M: a few groups of rows, each row roughly a mix of its group's hidden directions
M (154 x 11)
[[-34   8   3  11  37 -24  38  25  21  18  27]
 [ 16  33   3  -4  11  -5  56  -8  18  40  15]
 [  8  11   0  13  27  -5  39  25  55  11 -21]
 [-22 -11  45 -32  -1  29  -4  23 -32   1  29]
 [-20  14  -3 -32  46  15  28 -18   9  17  37]
 [ 59 -30   2  -4 -10  -5 -20  11 -36 -20   7]
 [ 41  -2  -8 -12 -50   9 -38 -19   5 -14  18]
 [ -1  -4  -5 -35  32   1 -26  -4 -34 -16  49]
 [ -4  41   5  24  49 -15  32   3  -2  22  18]
 [  5  30   2  16   7   6 -27 -22  56  31  15]
 [ 23   9  44  -5 -11 -18 -42 -37  -2 -22  15]
 [-30 -27  22   8 -47 -17  19   0  -6 -35  22]
 [-55 -52   5   7 -25 -13  -7  14  -2  -2   7]
 [ 19  24  27  24 -58 -15  -3  -3 -13  -1 -29]
 [-41 -17  30   1 -45  -3 -24   1 -35 -12  -8]
 [ 37  -9 -15 -11 -40  -5  40  -6   1  15 -40]
 [-15 -29  19 -30   5  32   8  -1 -48 -15  29]
 [ -5 -30 -40 -33 -34 -10 -22   8  -8 -28 -24]
 [-14  45  -2  17 -32  -3 -20 -53   1   1  -7]
 [-50 -25 -30 -23  -5 -12  -3   6 -13  -1 -44]
 [-14 -21  23 -20 -59 -33  -8 -12  -4   8 -21]
 [-53 -10  -1   7  20 -11  44  24  -9  22 -17]
 [-12  -6   0 -44 -14 -38   4  10 -44 -23 -22]
 [  9 -61 -22  -9  -2  20  -1  31 -24  -3  23]
 [ -4 -36 -23 -17 -31  13 -29   8 -36 -16 -33]
 [-24  25 -18  -8  37  18  39   5  34  23 -21]
 [ 35  -6 -11  13  -3  36  -2  -4  34  21 -49]
 [-15 -11  39  22 -39 -21 -22 -24 -27  22  15]
 [ 37  35 -26  -6  -6 -37  37 -13  25  -6  -2]
 [-35  40  29  17  24 -26  34 -14  -3   2  19]
 [-27  26  17  -1 -41 -32 -29 -12 -34 -18   6]
 [-51  -1  -7   2   2 -15   4  18 -37  -7 -48]
 [ 21  13 -12  48 -26  -1  -2 -30  42 -20   3]
 [-21 -32 -14   1  -2  43 -22 -23  42  14 -21]
 [ 31 -13   9 -44  13   7 -34  24 -18 -20  32]
 [ 15  20  14  34 -10 -13  13  18  53  36  10]
 [ 11 -18   2 -43 -27 -12  18 -27  -9 -12 -49]
 [ 36 -44   6  40 -25   7  20  24   2  17  -5]
 [-14  -8 -18 -40  60  -7   8  18  -8 -17  19]
 [  2   8  28   0  36  16   9  13   5  29  58]
 [ 27 -45  14  10  -5  38 -44  -4   5  19  -2]
 [-17 -35   5  -4  13  39 -40   0 -35 -18 -23]
 [ -5   7  26   5 -12   5 -10   9  38  36 -55]
 [-39  55   6  21 -18 -11  -7  -4 -33 -14  -3]
 [ 14  31  -2   2  16  -8 -30 -31  25  11  52]
 [-37  11  -4   1  32 -36  26 -24  34  18  18]
 [-45  40   9 -12   8  -6 -17   2 -21   5 -46]
 [-18  20  24  45 -31  11 -35   5 -15  -8 -29]
 [ 23  13  23   2 -59 -22 -24 -14 -29  -3  -3]
 [ 12  32  33  36 -37  -5 -26 -24  -8   7  22]
 [ 16 -53 -10 -25   5  34  26   2  -9 -30  15]
 [ 38 -21  -4  15 -36  23 -17  15  38  13 -29]
 [ -2   8  11 -22  12 -21  57 -29   9  27  25]
 [-14  19   0  28  33  -7  19 -18  32  31  42]
 [  4  -6  -2   5 -44 -15 -57 -22 -19 -17 -16]
 [ 48  10 -12  -7 -23  25   2  12  33 -23  37]
 [ 35 -31 -18   0 -23  49 -31  11 -13  -5  -9]
 [  6  16  26  17  32 -38  20   7  22 -45  13]
 [ -2  -3  22 -20  23   7  30  20 -21  28  54]
 [ 49  -2   2   2 -22  36 -10  34 -23 -18 -24]
 [  3 -38 -35  21 -42  17  18  15  18   2  28]
 [ 28  -7 -12  11 -37 -35  -2 -42  16  27  19]
 [-20  -9  13  21  19  15  23   2  63  26   2]
 [-34  25  -2  36  -8  -4  16  45 -10  35   3]
 [ 41  52 -17 -13   4 -16 -28  -9 -22  -1 -19]
 [ 41  31 -11 -15  20 -16 -11  -9 -35 -14  40]
 [-30 -56 -26 -37   6  18 -10   0 -17  -4  -5]
 [-26 -45  29  29 -14 -16  -4   5  13  -1  42]
 [ 17  32 -48 -18  19  -8 -10  -4  23   0 -43]
 [-27   5  16  28  -6 -31  52   7  -2  33  14]
 [ 33 -37 -31   0 -22  34  -2  11  19   9 -35]
 [-16 -56  27  17 -28  26 -25  -7 -16   4   5]
 [-21  18  -1 -43  52  17  10  26  -4  16  11]
 [ -7  37  -4   9  24 -24  53  -8  14  29 -20]
 [  1  -3 -49 -16  37  -1  34  12  35  -1 -18]
 [ 50 -39   8   4  -9  -1 -40   4  29 -15  -7]
 [-39  50 -23   0  10 -20 -11  15 -12  -7  35]
 [  9 -32  14   4 -50  19 -45   3 -11 -24  -6]
 [  6 -43 -18   5  -4  52  -8  26  14   1 -31]
 [-20  -9  -2  46   4  24   0   1  55  20 -18]
 [ 14   0   9  48 -30  35 -12 -20  28  27   6]
 [ 52  -8  12  -9 -29  31 -21  31 -17 -14 -11]
 [ 34 -27  52  17  -6  25 -11  -7 -22  -3  26]
 [-33 -44 -31   9   7  28 -19  34 -11  -9 -16]
 [-10   5  15  13  11 -22  56  -1  23  36  27]
 [  5  26  56  28  18 -32   4 -22 -12   5  15]
 [  3  39   5   2 -21 -39   4   1 -24 -42 -31]
 [ 36 -18  -2  38  27  20  17  -6  30  37   9]
 [-33  -5  25   5  28 -15  35  33  22 -33  16]
 [-20  43 -34 -27  -6 -21 -29 -17  18 -18 -23]
 [ 21  32  32  23  10 -16  43   1  16  12  35]
 [-11   9  30   3  23   2 -32 -33 -39  30 -26]
 [-26  -8   0  40 -34 -51  20  12 -13  -9   1]
 [-21  19  -8 -17   5   6   6 -44  13 -10 -58]
 [ 28 -19   1  29  -9  20  -9 -25  59  -1 -12]
 [  9  51  -9  -5 -23 -15 -21 -15 -28  -7 -42]
 [-48  20   9  15  21 -26  11  20  36  28  12]
 [ -2 -20  -4 -38  14 -14  45  24 -37  24   1]
 [ 38  13 -27 -33  17  19 -10  -2  50  -8  -4]
 [-15 -17  20  51   2 -36  24  -2   6  25  30]
 [-26 -46  34   7 -30  18  -5  -6 -32 -10  22]
 [ 59  11  -2  -9 -27   2  -8  27 -27 -20 -24]
 [-27  17   9   7  36 -15  24 -28  27  21  41]
 [ -4   4 -15   0  22 -34  -7  37 -47  -5 -37]
 [-16 -20  20  -1 -43  18 -40  24 -18   1 -35]
 [ -3  43  -2  18  32 -10  36 -19  15   9  40]
 [ 21  35 -12  -2  39 -42  12  25  19   8  24]
 [-11   6 -25 -51   5  39 -14   7 -13  -4 -39]
 [  7   7 -20  10  34  -5  29  -4  58  12  27]
 [ -5 -46 -13  -3  10  28 -21  33 -29  -5  35]
 [-49  -8  14 -14 -32   4 -32 -23 -31 -19  11]
 [-38 -40 -11   6   3  24  26 -19  33  29  -8]
 [ 36 -21 -15   4  -9  22  11  29  44  11 -36]
 [-32 -17 -20   4 -51  30 -14  11  30  12 -13]
 [  0  21  30  31  13   9  -3   8 -27   1  60]
 [ 19 -11 -14  16 -11  18  13  35  26  -1 -58]
 [-24  49 -14  40 -27 -21   0  -6  -2 -12 -27]
 [-19  27  20  19  14 -22  47  36  -1 -29   3]
 [ 25  -7  45  36  -9   8   5  -5 -25  22  40]
 [ 31 -20  -9  11  39  45  26 -18   6  23  14]
 [ -3   1 -46  27 -12   4 -18   5  57  -7  16]
 [ -6 -31 -20  -1  21  14  13  27 -41   0  47]
 [ 14 -24  34 -19  19  42   5  12  -6  11  47]
 [ -6   7 -49  -9 -14  21  -1  24 -29  -3 -46]
 [ 22 -17  -4   1  33  49 -17  15  30   6  33]
 [ 56 -27  18  -3 -28 -34   5  23  -5  -2  15]
 [-10  64   6 -15  21 -19  26   1 -20   4  22]
 [ 19  30  26 -10  43  -9  -9  36  11 -19  31]
 [-35  39  -3  15  27 -49  16 -21   2  -1  11]
 [ 11  -6 -50 -11  -6  15 -32   8 -15 -26 -42]
 [-22 -15   2   7 -54 -17 -27  -1 -18  -9 -43]
 [ 23   6  -6  50  -4 -13  58 -15  -3   5  -6]
 [ -6  13   3 -36   6  20 -21   8 -58   1 -33]
 [-47 -25  38   6 -42  14  -3  -8  -6 -10  20]
 [ 19 -35 -18  18  25   6  31  34  10  28  31]
 [ -1 -53  21  22   2  16  40  15  12   3  29]
 [ 33  -2 -33  -8  16  31  24  21  43  -3  23]
 [-18  26 -15 -43  11 -20  44 -14  24  23  -5]
 [  5  27 -16  14  24  -3   0  16   3  37 -59]
 [-19 -11   0 -27  58  27   2  20  22 -26  -8]
 [ 43  12 -23 -20  44  17  -5  -6  34 -23  -3]
 [ -8  21  -7 -25  45 -46  14  28   5 -23  -6]
 [-17  13  22  -2 -15 -42 -27 -23 -30 -27 -32]
 [ 22  15  -1 -19  24 -46  26   0 -44 -17  16]
 [ 41 -21 -13  11 -38   3 -23 -10  27  -7  39]
 [ 16 -40   1  13 -14  38 -37   2  12  11  39]
 [ 24 -37  18  41   0  35  -6 -17   9  34   7]
 [ -4  -8  20  11  61 -23  17 -23  28  16  10]
 [  9 -39 -38 -23 -20  18 -28 -21 -37  -1   4]
 [ 34  39 -29 -19  34 -24  18  17  25  -4  -2]
 [-28   0  -6   2 -35 -36 -10 -14 -45 -33  -5]
 [-27  51  20 -23  26 -28   1  15 -22  19  -4]
 [ -3  31  -3  26  42  -5  34 -16  34  26 -14]
 [ 28  24 -21 -17  31  -5  43   6  42 -11   8]]
the four rows of each list that fit no group, in list order (the others fit one group, some only roughly)
  * q936: [ 29 -38   2  11  -9  32  -1  45 -26  14 -22]
  * q64: [ 37 -48  -4  10  -8  48   0  19   7  16   6]
  * q908: [  8 -37 -22 -15  22  20 -32  43  28  -8 -11]
  * q51: [  2  36 -27   9  32 -20  22 -30  42  -6  13]
  * q585: [-14  35  -3 -12   8 -22   2 -22  -8  -9 -64]
  * q54: [ 27 -40   5   8 -23  25 -50   6 -21  -1  15]
  * q644: [-33 -44  32  -8  -7  -1  -7  12 -17 -12  46]
  * q514: [-36  55 -33  12  24 -23  -3  -3  -1 -12  -6]
  * q965: [-30 -20  -3   3 -26   3 -59   6 -21 -21 -21]
  * q507: [ 31  -4   0  -2   5  56 -45   9 -26  -4  -1]
  * q636: [-14 -30 -26 -15  28  22  28  32  38  -3  16]
  * q795: [ 28  72 -14   4   7  -5  -3   9  12 -13 -15]
 | q936; q64; q54; q795
  * q532: [  3 -23 -27 -29   9  39 -40  -8 -16   8 -33]
  * q931: [-30  16  15 -17 -18 -17 -33  -7 -56 -13  10]
  * q617: [ -9 -49 -39 -20  20   9  -6  25  17  18 -27]
  * q432: [-39 -51   0  11 -39  22  -7   4 -15  -9 -11]
  * q446: [ 35   1  23  11 -28  18 -50 -21 -23   9  18]
  * q193: [  0  34 -22 -39  18  -5   6   2  -5 -32 -47]
  * q489: [  6 -22  -1 -41  47  10  18  23  30   3  23]
  * q443: [-24 -14  15 -30 -40 -30  14   4 -44 -18   7]
  * q553: [ -4  57 -24   2  19   4   4 -16  28  22 -34]
  * q270: [-19  -8  20  -9 -42 -39   1   5 -47  -6  18]
  * q469: [  2  -9 -17 -23 -41 -11 -25 -36 -14 -20 -41]
 | q432; q443; q270; q469
  * q853: [-22   7  27   2  31  31  10 -12  -4  10  57]
  * q807: [-50 -11  12 -32  33 -20  -3 -17  -6  -1 -35]
  * q48: [ -2   5  12  33 -33  16   9 -33  19  -2 -51]
  * q296: [-16   5 -17 -28   6  -7 -39  -2 -44 -41 -18]
  * q229: [-15   5   1   5 -43 -29 -18 -43 -41   4   2]
  * q775: [ 34  34  48   6  -2 -27 -21 -23 -14   7  15]
  * q301: [-22 -29  18   8 -17  -3  12  17 -14 -11  64]
  * q145: [ -8  26  17 -10  17 -24  -1   6 -58 -16 -35]
  * q134: [ 34 -30 -23  -3 -50  24  13   6   2 -30 -13]
  * q804: [-38  22  -2  -8   5 -50  24 -34 -23   0  -3]
  * q434: [ 39 -18  23  27 -12  34 -14  27 -15  13  34]
  * q755: [ -2 -31  20  -2  17  64   4  -5 -14  30  -2]
 | q775; q301; q134; q434
  * q790: [ 18  27   1 -21 -12 -36 -26 -39  -6 -29 -30]
  * q268: [  8 -32   2  25  40  33  -1  24   7  24  36]
  * q589: [-21 -19  42  34 -26 -15 -17 -28  -1  -2  33]
  * q220: [-17  45  26   3   1 -47  -3 -24  12  11 -28]
  * q90: [  3 -39  53  16 -11  23  -7 -22  24 -12  19]
  * q823: [-39   9  37   7 -15 -10 -46 -11 -25 -14  23]
  * q960: [-23  27   4  -8   0 -47 -24 -10 -44 -25   9]
  * q895: [-55 -17  30  29 -24  -3 -22   0  -3  25  -6]
  * q394: [-11  -6  44  38 -10  18 -36 -23 -11  12  29]
  * q346: [ 45  12 -46   5  23  14  12   9  37 -12   8]
 | q589; q220; q90; q394
  * q524: [-17  50 -31  16 -13 -17  16 -31  18 -15 -24]
  * q890: [  0 -44 -25  -5   5 -13  41  12   6  -4 -47]
  * q637: [ -1  40  20  10  47   4  40  26  -1 -11   7]
  * q750: [-52  15  14  12  12 -35  12 -22 -33  20   0]
  * q136: [ 29 -28 -33   4 -14  54   9  24  11 -11 -10]
  * q947: [-15 -11  20  46 -43  -4  14  22 -18  23  23]
  * q488: [-31  -7 -31  -4  25 -25  51  20  15   9 -18]
  * q228: [ 36  19  -7  31 -25 -44   1  10  31  -7  22]
  * q578: [  5 -40   6 -45  -5  27 -30  -2 -24  15 -26]
  * q531: [-27  47   2 -19  -7 -29  41  -6 -13  17 -23]
 | q890; q750; q136; q578
  * q364: [ 21  59   3   0  -2 -20 -16 -44  15 -10  -7]
  * q912: [ 30 -16   7  32 -28  42 -20  29 -17  24   3]
  * q210: [-13   5 -12  23  42  30  33  37  -5  27  -9]
  * q180: [ 15 -37 -29 -35  24  12  34  25  -6 -24 -10]
  * q100: [ 33  20  18 -15  19  13  29 -18  22  40  32]
  * q613: [-19 -33 -35 -41  -1  10 -26 -19 -23  -6 -28]
  * q408: [-30   3   7 -29   8  27 -29   9 -15   1  56]
  * q713: [-46  -2  30  15  19  -4  39  18 -10  36   5]
  * q841: [-54   0 -24  14 -33 -25   9 -10 -25   0 -25]
  * q295: [-20 -36  12  26  -9   8 -17 -35   4  -2  51]
 | q364; q912; q613; q841
  * q597: [-33   4   2   5  33 -19  21  -1  49  25 -28]
  * q206: [ 28  -7 -46  12   9  23  -4  32  27 -37  -6]
  * q788: [-49  -2  37   9 -11  -4   2   1 -43  31 -11]
  * q604: [-37  17  16  26  -6 -10   6 -26  36  12  44]
  * q571: [  1  21  -7  17 -32   6 -55  -9  -3 -10 -43]
  * q205: [-27  38  13 -18 -19 -33 -23 -44 -16   2  -3]
  * q279: [ 31 -28 -39  -5   2  42  13  18 -12  -1 -33]
  * q729: [ 15  20   8   9  23 -32  55  -3  34   4  20]
  * q824: [-27 -38 -21   1 -29  31  -3  37  -4  19 -25]
  * q24: [ 34 -16  11  33 -46 -17  11  -1   7  -2 -41]
  * q491: [-38  11  -1  30   8 -18   2  -7  57  23  11]
  * q650: [  2 -10  23  14 -54  12 -27 -20  -7  -3  42]
  * q199: [-29 -20 -11   2 -40  13 -34  16 -44  -7 -20]
  * q420: [  2  42   7  39 -15 -20 -29 -36  15  23   6]
 | q597; q571; q205; q650
  * q410: [ 27 -29  14 -21  -9 -11  -6  14 -32 -41  38]
  * q671: [-23 -27  42  46   1 -27 -12  -7 -12  11  23]
  * q461: [48  7  5 25  0 35  2  0 44 25  9]
  * q388: [ 26 -46 -22 -40  -2  31 -10  -8 -13   4  26]
  * q610: [ 52 -47  -9  14  -1  27  -3  -8  29  -1  10]
  * q440: [ -8   7  -4 -33 -25 -24  32   1 -15 -20 -52]
  * q367: [-16 -29 -22 -32 -33  -7  15  20   6 -17 -47]
  * q675: [-41  12 -16  -5 -15 -20 -34  -7 -26   0 -47]
  * q551: [-32  21  37  27 -33 -23 -15 -28 -17  20  -5]
  * q93: [ 38  37  -5  21  27 -28  -9 -10  25  26  24]
  * q692: [ 36  22 -24   9 -28  -7 -16 -24  22 -15 -44]
  * q847: [-24 -10  38  -3 -25 -28 -16  -2 -36 -36  22]
 | q440; q367; q551; q847
  * q201: [-13   9  16  -4  19 -39  28  30 -31 -10  42]
  * q112: [ 39  -6 -17 -14  24  36   9  25  36 -24 -19]
  * q454: [-38  -6  16   5  13 -52  33 -23 -15 -13  16]
  * q751: [ 48 -12  -8  37  -9  24  -5  -9  42  15  15]
  * q216: [ -1  50  15   7  27 -24   2   1 -38 -29  24]
  * q920: [ 53   3  -9  13 -26  22 -40  21 -15 -12 -14]
  * q36: [-29  36   6  10 -14 -58 -24   2 -20  -7   6]
  * q776: [-41 -42  23   5 -27  -5  13  25 -23 -10 -26]
  * q300: [ -4 -35  20   9 -11  56 -36 -16  15  -1  -3]
  * q29: [-43  47  -5  18  -7 -20 -16 -33  22  12  -4]
  * q586: [ -4  -3  14 -30  36  42   3  26 -42  -6 -14]
  * q577: [-15  -2  32  23 -40  13 -41 -35 -19  11   4]
 | q112; q454; q751; q586
  * q7: [  5  35   7 -28  -4 -30 -18 -39   2 -30 -33]
  * q389: [ 34  -3 -36 -11  26 -24  15  -3   8 -14  51]
  * q362: [ -8  11  29  20 -12 -42  41   6  20 -14  35]
  * q989: [ 26   3  17  10 -29 -13 -15  19 -27 -40 -44]
  * q866: [ 36 -35  19   1 -42  16 -14  20 -37   4   5]
  * q818: [ 32 -10  -7 -11  37  13  41  22  18  35  16]
  * q641: [-29  42   8  -7  44   0  19   2   8  24  34]
  * q427: [ -6 -37  39  -4 -38  46  -9   8  -4   9   8]
  * q303: [-51   2  16 -38 -14  19  -9  -6 -39 -19  -6]
  * q997: [ 35 -24 -19 -18  27  40 -40 -10  16   6   9]
  * q861: [-48 -21 -49   9  -1  39   1   0  10   6   7]
  * q441: [-31   9   8  30  13   5  46  -7  40  25 -18]
  * q86: [-10 -11 -35  -8  42  32  15  30  17   3  33]
 | q989; q866; q818; q86
  * q752: [ 28 -25 -27 -39 -12  44 -17  14  -3 -12 -22]
  * q758: [-24  46  11   5  49 -23  24   2  -5 -14  17]
  * q629: [ 22  17  17  -1  49 -26  33  -2   2  24 -32]
  * q874: [-47  36  -8 -29   7 -41  17 -12  15   5   1]
  * q168: [ 36  -8 -25 -10  40  19 -17  -5  44  15  16]
  * q22: [ 16  50   9  40   5 -26  -7 -18  11  32  15]
  * q195: [  7  33 -19 -23 -30  10  -6 -13   1  10 -60]
  * q15: [-47  46  16  -9  11  11  -7  -6 -43  -8   7]
  * q926: [-35   6  16 -27 -15   2  20  -2 -44 -30  34]
  * q872: [-19 -49  18 -35  -8  -1  32  26 -22 -11  11]
  * q653: [-12  49   8 -25 -24   1   9  12 -42  -9 -31]
  * q218: [-20 -41  39  -2   6   9  11  30 -18  11  40]
  * q305: [ 14   0  17 -25  -4 -22  38  18  -8 -38  44]
  * q924: [ 10  40 -11  15  28  15  51  34  -2   5  -9]
  * q602: [ -4  35  -3 -24  36 -30  35 -22   6  12 -31]
 | q752; q874; q195; q872
  * q940: [  8 -24  -4  33 -37   7  23  35 -20 -20 -34]
  * q315: [ -8  -4   4  36 -26   4  25 -30  39  37 -18]
  * q31: [ 27  -5  19  32  15  36 -21 -11 -10  42  28]
  * q537: [-18 -15  49 -19  -8   4  -8  -6 -51 -27   9]
  * q414: [-12 -40 -41 -24   8  10  42   9  28  -7   7]
  * q881: [ -9 -28  -8 -27 -21  55 -27 -17  13 -10 -21]
  * q575: [ -7  13  12  31  17 -22  19 -31  58  -1   5]
  * q417: [-46 -23  19   8 -27   6 -27  23  -8 -16 -38]
  * q500: [-38   8  -1 -20  18 -59  28  -9   9   1 -13]
  * q893: [ 3  8 -3 22 50 18 20  3 24 50  2]
 | q940; q537; q414; q575
